Here are some points, one per row:
[-2.00 -0.69  0.15  1.55 -0.36  1.63 -3.19 -0.62]
[ 1.79 -0.47 -0.88  0.60 -0.75 -1.87  0.21  0.86]
[-0.53  0.25  0.44  0.41  0.50  1.76 -1.39 -1.08]
[ 0.85  0.95  1.23  0.10 -0.54  1.23 -0.13  0.22]
[-1.28  1.03  0.16 -1.54  1.59 -0.15  4.59  0.18]
[ 1.70  1.52  1.77 -0.07 -0.20  0.83  2.08  1.13]
[-0.97 -1.11 -1.28 -0.08 -0.07 -0.44 -2.31 -1.72]
[-1.96 -0.82 -0.35  0.03  0.25  1.42 -2.33 -2.12]
[ 0.00 -1.06 -0.18  2.03 -0.90  0.81 -4.53 -0.20]
[-2.90 -0.12  0.58 -0.70  0.78  2.19  0.12 -1.03]
[ 1.33 -1.02 -0.42  0.63 -1.05 -1.88  0.20  1.20]
[-0.12  0.35  0.89 -0.15 -0.33  0.84  0.71  0.19]
[-1.61  0.36  1.10 -0.18  0.66  2.17 -0.52 -0.52]
[ 0.57 -1.03 -0.78  1.21 -0.94  0.20 -3.49 -0.66]
[ 1.11  1.21  0.55 -1.41  0.10 -0.04  3.31  0.73]
[-0.52  0.94  1.13 -1.30  1.10  0.87  2.40 -0.10]
[-1.48 -0.90 -1.33  0.16  0.47 -0.08 -2.40 -1.80]
[-2.51  0.57  0.32 -0.93  1.26  1.68  0.97 -0.89]
[-0.18 -1.35 -1.45 -0.50 -0.50 -2.06 -0.15 -0.19]
[ 1.88 -0.33 -0.82  0.58 -1.42 -1.51  0.02  1.18]
[-0.86 -1.80 -1.49  0.30  0.09 -1.02 -2.67 -1.06]
[ 2.71 -0.02 -0.61 -0.34 -0.66 -2.19  1.60  1.47]
[ 1.23  0.04 -0.59  0.09 -0.18 -1.74  0.56  0.54]
[-0.83  1.27  0.82 -1.13  1.25  0.40  1.96 -0.49]
[-1.53 -1.16  0.09  1.71 -0.42  0.98 -3.71 -0.44]
[ 2.95 -0.05 -0.41  0.99 -1.37 -1.17 -0.47  0.81]
[-1.16 -0.14  0.46 -0.08  0.61  0.53 -0.24 -0.32]
[-0.96 -0.55 -0.55  0.07  0.29 -0.45 -0.82 -0.54]
[ 0.31  0.00  0.97  1.19 -0.36  0.98 -1.12  0.93]
[-0.42 -0.65 -1.55 -0.68 -0.17 -0.72 -0.75 -1.34]
[-0.49 -0.94 -0.88  0.73 -0.44 -0.48 -2.11 -0.59]
[ 2.34  0.28 -0.28  0.28 -0.92 -2.11  2.16  1.31]
[ 1.41  1.06 -0.30 -0.83  0.06 -0.62  2.30  0.09]
[ 1.50  0.05  0.16 -0.52 -0.31 -1.89  1.93  2.32]
[-1.77 -0.62  0.19  1.38  0.20  2.35 -2.70 -1.06]
[-1.01 -0.59 -0.44  0.32  0.17  0.96 -3.36 -0.90]
[ 1.72  0.96 -0.76 -1.50  0.13 -2.32  2.19  0.39]
[-1.31 -1.56 -1.11  0.49  0.19 -1.21 -1.70 -0.54]
[-2.27 -0.39  0.38 -0.03  0.18  2.21 -2.04 -2.23]
[-2.32 -0.45 -0.34  0.35  0.59  1.91 -3.11 -1.53]
[ 1.92  0.86  1.21  0.01 -1.02  0.15  2.29  1.73]
[-1.23 -1.45 -0.53  0.64 -0.04 -1.24 -2.33  0.19]
Along one direction, these points spread out more than along any other. Where along it does each point below lie, from 0 to 9? The average falls between 4 and 5, and the first point above lies past it.
[-1.85 -0.33 -0.22 -0.71  0.89  0.79 -0.28 -1.50] ~ 5
[1.37 1.82 0.89 0.02 0.23 0.84 1.96 0.27] ~ 3
[ 1.59 -0.71 -1.45  0.27 -0.79 -1.59 -1.86  0.36] ~ 4
[-0.90 -1.32 -0.55  1.33 -0.13  0.68 -3.38 -0.47] ~ 7
[ 0.56  1.38  0.69 -1.67  0.43 -0.29  4.40  0.00] ~ 2
[-0.28 -0.16 -0.38  1.38 -0.17  1.29 -2.72 -1.33] ~ 6
[-0.79 -0.70  0.41  0.64 -0.03  0.93 -0.79  0.29] ~ 5
[ 0.74 -1.10  0.04  0.35 -0.58 -2.17  0.12  2.39] ~ 3
[ 1.46  0.60  0.30 -0.78  0.01 -1.43  2.76  1.27] ~ 2
[-1.51  0.19  0.31  0.43  0.62  1.36 -1.57 -1.22] ~ 6
[ 0.83 -0.05  0.12 -0.18 -0.03 -1.29  0.30  1.39] ~ 3
[ 0.82  1.67  0.97 -0.60  0.28  1.88  2.00 -0.34] ~ 3
[ 0.55  1.85  0.84 -0.42  0.13  1.95  1.27 -0.50] ~ 4
[ 0.39 -0.24 -0.52  0.32 -0.03 -1.76  0.86  0.91] ~ 3
[ 0.67  1.45  1.38 -0.71  0.43  0.80  2.54  0.63] ~ 3
[ 0.90  0.71  0.67 -0.47 -0.37 -0.26  2.67  1.35] ~ 2
[ 1.34  0.49  0.71  0.53 -0.11 -0.97  2.76  1.43] ~ 2
[ 1.73  0.85 -0.15 -0.69 -0.29 -1.92  2.43  1.04] ~ 2
[-1.15 -1.29 -1.04  0.81  0.14 -0.83 -2.86 -0.79] ~ 6
[ 0.42  1.09  0.09 -2.27  0.76 -1.14  3.86  0.14] ~ 2
[-2.61 -0.84 -0.52 -0.03  0.48  0.23 -1.71 -1.08] ~ 6
[-0.13 -0.38 -0.52  0.19 -0.21  0.47 -2.50 -0.92] ~ 6
[ 0.92  0.93  1.38  0.40 -0.01  0.44  1.47  1.34] ~ 3
[ 0.07  0.80  0.49 -0.15  0.06  0.29  1.58  0.42] ~ 3
[-0.55 -2.02 -1.15  0.31 -0.51 -1.47 -1.32  0.13] ~ 5
[-0.71 -0.64 -0.23 -0.23  0.51 -0.48  0.71 -0.25] ~ 4
[ 1.09  1.64  1.12 -0.89  0.41  2.02  1.47  0.09] ~ 3
[ 0.47  0.41  0.35 -0.14  0.01 -0.18  1.62  0.84] ~ 3
[ 1.47  1.46  0.68 -0.94  0.36  0.89  2.17  0.59] ~ 3
